M: a few groups of rows, each row roughly a mix of its group's hidden directions:
M (77 x 10):
[[ 19 -21 -10 -20   6  34   1  32 -23   3]
 [  3 -16 -22  -1  -1 -15 -24 -49   5 -11]
 [ -4 -11  16  -2   6  -9  13  10 -57   5]
 [-28 -34  21  22  28   2  -2   1 -21  -4]
 [ -4  11  10  47  18 -10 -35   0  -7  -1]
 [ 46   5  16  21  23   1   5   9  -6  23]
 [-30 -11   1 -30 -15  15 -19  28 -24  -3]
 [ 12 -28  29  43  11  10 -13  10   1  -5]
 [ -9   0 -31 -15  -8 -37   5  -2  37  -4]
 [ 24 -19 -20  -5  -1  19 -14 -29  36  -7]
 [  8   1  17  32  15  40  -8  -1 -29   1]
 [ 18 -19  10  31  -3 -20   1  19 -16  36]
 [ -1  10 -20  -2  -3 -33 -11  -8  48   0]
 [-28   9   9  -8   9  26  18  24 -38   0]
 [-23   6 -20 -26 -12 -29  -6 -25  28  -7]
 [ 26 -25  -2   8   9  50   6  -1  -9  -2]
 [-23  18  15  27   1  37  -5   0 -30  -6]
 [-32   0  38  16   8 -21 -24   1 -15  11]
 [-35  16 -15  26  -5 -26 -13 -20   7 -20]
 [  2  11 -17  -1 -21  17 -26 -19  35 -25]
 [ 40  -6  -7 -28   0  20  25  19  -6  15]
 [ -1  11  13  36  11  46  -7   5 -14  -1]
 [ 22   5  -4 -20 -22  33 -26  -3  28 -10]
 [ 31  -8  -6  16   1 -33 -15 -21  31   0]
 [ -4  -5   1 -12  10 -12  22  32 -42  20]
 [ 10 -12 -22 -24  -5 -41   1  -9  31   1]
 [ 12 -12  23 -29   4   6  15  28 -25  28]
 [ 39 -26  21  -9   8  31   1  -3 -19   7]
 [ -3   7   6  19  29 -30  18  18 -34  10]
 [ 36  -6  -4  18   8  26  -4 -21  33 -12]
 [-31  27 -13 -27  16 -15  21   2 -22  -8]
 [-29  25 -12 -36  -1  13  20   8 -24   0]
 [ 31 -21  13  41  10 -21 -12  -1  10   6]
 [-30   0  -6 -29 -20  25 -10 -15  24 -20]
 [  8 -19  11 -27 -16  40  -6 -27 -11  -8]
 [-14  16   1 -18  -8 -21   0  32 -37  20]
 [ 14 -31  22  44   6 -12 -16   4   9   5]
 [ -1   6  -6   4 -17  14 -25 -28  40 -23]
 [ -1   3 -12  -7 -21  23 -26 -19  36 -25]
 [ 32  -5  15 -23   5  10  14  28 -20  28]
 [-15  12 -21 -44 -32  -6  16   2   4  -4]
 [ -8  22 -23 -39 -19   3  17   5 -16  22]
 [ 19   1  32   5  10  25  14  35 -20  14]
 [-11  20  -6  17  -9 -27   6 -37  31 -11]
 [ 11 -18  24  28   0  30   0  26 -22  13]
 [ -5 -14 -26 -35 -14 -28  18   5  24  -4]
 [-20  -1   0  26   7  20  -1  -9 -49  -8]
 [ 37   0  -1  19   7  32 -30   0  18  -7]
 [ 32 -28  -5 -14   4  29  23  22  10   5]
 [  9  -2  20   7  14 -12  20  38 -34  14]
 [ -4 -14  33 -39  -7   7   7  19 -15  23]
 [ -3 -11 -38   2   7 -46  10   3  15  -1]
 [  4  -1  14  -4  10 -34  22  36 -27  14]
 [-54 -13   5  -6 -12  -2 -18 -11   3 -20]
 [ 16 -19  16  42  22 -28 -11  -3   9  -6]
 [ -3   7 -23 -14 -12 -48   5  -8   5  27]
 [ 13   0 -11 -16   1 -43   5  13  37   9]
 [ 15 -34  26   0  25   9  33  -8   1  12]
 [-24  18  11  36  11  11   0  11 -38  -1]
 [-17  27  -8 -29   4  22  22  13 -32  -1]
 [ 12   1  -8   1 -14  25 -20 -24  40 -22]
 [  3   8   7 -10  -6  50  11  22 -27   4]
 [ 17 -21  17  31  -4   5   0  25 -21  31]
 [ -7  25  -8   2  -7 -20 -15  -3  52   0]
 [-12   8 -24  -7 -23   6  -6 -26  35 -27]
 [-26  16 -21 -31  -1 -26   1 -23  19 -15]
 [-23   6  10 -42 -23 -18  20  18  -6   0]
 [-47  11 -30  -7 -18 -12   9  -6   5 -17]
 [-24  20 -10 -22 -23  -2   2   4  44  -8]
 [ 17 -26  -4 -11  -3  19 -19 -45  -9  -9]
 [ -2  -6 -10 -23  -2 -49  21  23   4   7]
 [-34  19  -9 -38  -5  24   8  -4  -2 -19]
 [ -1  -8  32  -7  14 -13  11  23 -32  30]
 [-43   5   1 -27 -13  30   8  11 -14  -3]
 [ 21  15 -15  27  -1  19 -41   0  15 -15]
 [ 10  17 -28 -34 -27  -6  10  -3  -2  29]
 [-21 -25   7  22   2 -45 -12  -6  16   7]]

which group is each row in? (one row of each group first):
[-10   4 -16 -22 -11 -48  -6 -13  26  -2]
(24)
[-22  -1   6 -37 -30   2   3 -20  28  -9]
(101)
[ 24   6   5  -8  -9  56  -2   4   0 -12]
(96)

[-29   8 -14 -24 -14 -42  17  14   5  -2]
(24)
[ 21 -24  17 -14   7  10  22  21 -38   9]
(24)
[-34   6 -17 -38 -28 -13  13   1  -3  -7]
(101)
[ 39   3 -10 -10 -10  24   4 -16  37  -6]
(101)
[  1  19 -11 -29 -15  31  18  16 -27  17]
(96)
[ 25   2  -6  34  31 -11  14  15 -25  13]
(101)
